In the data rows, 128 means zero.
Here are some numbered points:
[134 170 160 141 169 167 159 156] 0
[145 165 166 158 128 140 181 128] 1
[170 129 143 164 144 159 128 189] 2
[173 158 139 179 163 175 142 157] 3
[162 169 144 161 164 159 160 149] 4
[128 172 172 155 155 155 179 128] 5
[128 171 164 143 189 128 142 162] 6
[160 147 173 134 135 139 141 152] 7
[150 164 162 156 156 176 173 138] 8
[173 173 128 160 147 128 183 135] 9
[151 146 151 139 134 191 153 175] 10
[128 155 162 156 188 128 137 179] 11
[164 158 148 171 186 154 152 150] 12
[157 170 145 157 154 178 151 150] 13
[128 128 196 128 128 142 128 200] 14
[128 194 134 128 130 164 153 128] 15
[129 157 170 145 148 170 166 151] 16
[201 128 130 154 141 175 148 128] 17
[160 143 181 139 162 180 150 157] 18
[149 150 160 172 128 177 186 128] 19
[166 156 128 172 166 128 159 147] 20
[142 159 158 165 178 142 143 172] 21
[206 152 128 132 128 128 174 128] 22
[146 132 162 137 146 154 141 200] 23
[184 139 165 141 155 195 162 142] 24
[145 166 155 147 169 151 152 159] 25
[193 128 128 207 128 128 128 130] 26
[146 168 158 154 151 151 176 135] 27
[175 144 133 184 154 132 140 144] 28
[138 172 158 136 194 131 162 142] 29
[159 150 155 158 132 152 171 135] 30
[193 128 128 205 128 128 128 128] 31
[144 128 145 128 128 159 128 226] 32
[153 161 173 135 165 171 162 158] 33
[155 129 174 139 156 179 150 171] 34
[168 142 140 180 154 139 133 160] 35
[128 128 168 128 128 155 128 215] 36
[167 166 145 149 131 155 157 128] 37
[197 154 128 143 128 188 143 128] 38
[132 144 182 135 156 154 141 183] 39
[128 172 166 146 192 130 148 167] 40
[140 167 163 147 183 136 147 160] 41
[144 139 184 138 175 174 149 159] 42
[128 128 168 128 128 167 133 210] 43
[128 149 199 128 136 175 144 170] 44
[150 160 194 128 148 189 157 135] 45
[129 168 177 154 140 137 179 128] 46
[145 159 170 135 173 154 153 161] 47
[128 179 149 161 162 181 184 128] 48
[175 147 144 182 190 137 148 146] 49
[147 158 170 145 184 151 147 156] 50
[158 147 146 157 141 184 145 167] 51
[183 145 140 178 138 143 149 128] 52
[139 181 163 140 160 139 166 130] 53
[129 177 158 153 200 134 152 154] 54
[128 179 178 137 156 163 196 128] 55
[173 148 168 153 140 165 146 132] 56
[130 130 128 212 162 128 128 181] 57
[143 143 189 128 163 177 150 167] 58
[160 157 142 168 162 142 173 142] 59
[129 163 157 168 206 133 148 173] 60
[190 131 153 148 143 168 146 152] 61
[128 170 165 151 195 129 149 163] 62
[159 149 134 174 174 136 142 160] 63
[134 155 187 136 139 155 173 146] 64
[128 180 149 137 189 128 166 149] 65
[128 169 158 162 190 158 147 170] 66
[153 160 149 162 179 145 152 156] 67
[133 144 192 128 128 190 151 178] 68
[169 128 162 146 134 202 155 174] 69
Which three points above are nearest to each new point? Their numbers follow each, nearest first.
[128 192 131 128 153 151 154 128] 15 53 27
[128 177 147 128 128 168 198 128] 55 15 27
[138 142 156 132 135 152 148 188] 23 39 43
[152 167 152 150 188 128 166 145] 29 67 65
[136 149 162 135 147 164 144 177] 39 23 34
[170 150 144 155 170 171 163 131] 4 8 13
[166 154 128 183 145 164 138 145] 3 35 28
[163 134 154 161 137 159 134 174] 2 51 35
[146 150 151 147 141 168 137 166] 51 10 13
[128 165 185 142 135 140 186 128] 46 64 1
[177 130 142 187 155 128 129 178] 35 28 2
[138 160 161 152 162 179 171 144] 8 16 0
[157 171 128 169 159 182 148 140] 13 3 4
[128 171 170 147 169 150 177 128] 5 53 27
[156 150 145 151 137 158 154 172] 51 10 13
[164 169 137 162 164 158 147 138] 4 13 12
[151 175 151 137 192 128 170 139] 29 65 54
[160 154 159 167 164 142 147 158] 67 21 63
[163 152 181 138 162 180 149 149] 18 33 42
[128 153 199 128 128 158 138 157] 44 64 68
[175 135 165 152 158 190 155 147] 24 18 61
[128 170 179 135 135 137 186 128] 46 1 64
[170 172 132 166 163 159 150 139] 4 13 3
[184 156 131 176 171 128 162 142] 20 49 28
[144 164 168 149 128 154 191 128] 1 46 27
[137 154 173 143 167 159 145 169] 47 39 50
[150 168 164 150 128 156 197 128] 1 27 30
[128 154 171 140 153 168 158 160] 16 0 33
[136 159 164 161 183 145 147 178] 21 66 11
[149 128 174 149 147 164 145 203] 23 39 43
[185 172 133 149 153 153 191 128] 9 59 37
[177 152 152 155 157 193 157 145] 24 13 51
[173 177 150 161 161 195 158 147] 13 4 8
[154 145 140 168 151 144 133 176] 35 2 63
[166 159 134 176 160 160 139 153] 3 35 4
[153 143 128 195 150 146 135 166] 35 63 28
[138 169 159 146 182 136 152 155] 41 6 62
[131 152 183 138 154 166 147 176] 39 58 44
[137 148 173 136 137 178 163 163] 16 68 10
[187 132 163 167 173 197 157 167] 24 69 3
[185 166 133 143 153 130 178 128] 9 22 59
[163 154 155 159 160 175 150 156] 13 51 4
[128 174 161 128 159 137 149 142] 53 25 41
[175 132 158 163 147 165 146 157] 61 56 51
[128 128 190 128 136 154 130 189] 14 39 43
[174 158 133 194 165 162 134 167] 3 35 63
[152 165 152 157 176 142 149 158] 67 25 41
[155 153 170 133 160 174 164 160] 33 18 47
[159 170 156 138 170 128 165 128] 53 29 27
[157 177 157 159 159 182 169 140] 8 13 4
[150 133 178 142 153 178 147 175] 34 18 58
[128 159 200 128 134 181 149 159] 44 68 45
[135 177 153 161 150 170 186 128] 48 5 27
[137 156 159 185 128 172 172 128] 19 30 8
[182 140 128 201 153 128 142 149] 28 35 26
[146 166 156 144 148 156 170 148] 27 8 16
[202 128 139 158 128 150 128 158] 61 17 2
[170 180 128 153 131 176 145 128] 37 13 38
[194 162 128 159 131 177 146 128] 38 17 37
[136 144 175 147 147 163 142 181] 39 23 34
[170 158 147 146 132 172 162 128] 37 30 56
[128 168 171 171 173 154 169 128] 5 27 8
[156 128 147 156 132 135 133 177] 2 35 23
[128 183 158 128 132 171 209 128] 55 5 48
[200 132 137 144 136 178 150 128] 17 38 61
[149 160 150 134 143 174 146 148] 13 51 10
[190 155 128 166 128 153 134 128] 52 37 17
[157 155 155 159 132 150 167 141] 30 37 27
[166 171 145 147 145 207 157 141] 13 8 24
[128 170 155 170 199 160 148 172] 66 60 21
[136 150 174 144 161 158 145 182] 39 47 58
[176 146 140 191 153 134 144 135] 28 52 35
[158 187 128 147 146 184 152 128] 13 37 15
[131 166 163 160 195 150 150 172] 66 60 21
[131 145 195 128 138 172 143 171] 44 68 58
[186 128 139 162 145 156 141 151] 61 17 35
[128 150 161 168 186 128 133 193] 11 21 60
[152 169 146 140 135 162 168 130] 37 27 30
[139 149 169 171 165 149 150 163] 21 67 25
[129 153 169 161 181 129 142 185] 11 21 40
